[[144 123]
 [117 141]
 [146 129]
 [106 115]
 [143 126]]
:
[123 117]

[[146 135 127 105]
 [141 106 126 132]
 [109 140 138 111]]
:
[105 126 140]

[[116 137 122 124 133]
 [118 144 108 121 118]
 [123 141 103 122 121]]
:
[133 121 103]

[[107 145 134]
 [139 118 128]
 [127 121 128]
 [129 103 147]]
:
[134 118 127]

[[142 141 115 104 116]
 [142 127 116 124 108]
 [120 130 138 142 145]
 [122 142 141 100 128]]
:
[116 124 138 142]

[[152 138]
 [154 135]
 [150 143]
 [148 149]]
:
[138 154]
---
[[138 110 124 143 129 127 134 111 134 137 125]
 [141 116 123 133 124 137 137 113 130 134 123]
 [115 144 130 124 134 129 123 138 115 127 131]
 [130 125 125 134 131 133 131 120 123 134 126]
 [134 117 132 128 123 112 124 131 151 121 128]
 [134 124 130 125 124 126 129 127 136 126 126]
 [134 119 123 138 130 135 134 115 124 137 126]]
:
[[141 116 123 133 124 137 137 113 130 134 123]
 [130 125 125 134 131 133 131 120 123 134 126]
 [134 124 130 125 124 126 129 127 136 126 126]]

[[127 127 112]
 [128 129 121]
 [127 128 128]
 [129 128 153]
 [126 129 139]
 [128 128 114]
 [127 128 123]
 [128 129 124]
 [127 128 128]
 [127 127 130]
 [128 129 137]]
:
[[128 129 121]
 [129 128 153]
 [128 128 114]
 [128 129 124]
 [127 127 130]]

[[127 129 128 120 122 149 128 123]
 [128 127 134 147 121 115 128 146]
 [128 128 128 126 129 120 128 126]
 [128 128 107 120 147 133 129 119]
 [128 128 114 135 142 127 128 132]
 [128 129 121 146 114 143 129 147]]
:
[[128 127 134 147 121 115 128 146]
 [128 128 107 120 147 133 129 119]
 [128 129 121 146 114 143 129 147]]

[[127 128]
 [130 132]
 [151 111]
 [128 128]
 [117 131]
 [151 111]
 [128 127]]
:
[[130 132]
 [128 128]
 [151 111]]

[[127 123 126 142 135 124 126]
 [133 128 119 101 102 117 112]]
:
[[133 128 119 101 102 117 112]]

[[128 126 141 110 128 129 131 128 128 128]
 [132 130 115 130 130 130 128 129 128 129]
 [127 131 137 132 127 128 130 128 128 127]
 [128 136 131 122 130 129 132 128 128 129]
 [131 131 131 151 128 127 127 128 128 128]
 [130 136 126 157 128 129 128 129 128 128]
 [126 124 129 104 128 128 130 128 128 129]]
:
[[132 130 115 130 130 130 128 129 128 129]
 [128 136 131 122 130 129 132 128 128 129]
 [130 136 126 157 128 129 128 129 128 128]]

[[122 139 123 107 113 128 111 148]
 [133 125 125 112 114 134 127 133]
 [122 121 129 137 127 103 113 138]
 [119 130 124 129 123 109 109 143]
 [139 120 132 130 132 148 151 108]
 [129 139 125 125 132 146 138 122]
 [125 129 124 121 119 118 116 140]
 [132 128 129 125 128 140 136 122]]
:
[[133 125 125 112 114 134 127 133]
 [119 130 124 129 123 109 109 143]
 [129 139 125 125 132 146 138 122]
 [132 128 129 125 128 140 136 122]]

[[136 107 119 116 138 127 109 136]
 [115 118 140 138 121 110 127 136]
 [118 102 135 122 140 128 124 134]
 [122 102 119 126 126 110 131 131]
 [130 103 137 122 131 111 133 138]
 [137 111 141 116 122 125 117 141]]
:
[[115 118 140 138 121 110 127 136]
 [122 102 119 126 126 110 131 131]
 [137 111 141 116 122 125 117 141]]
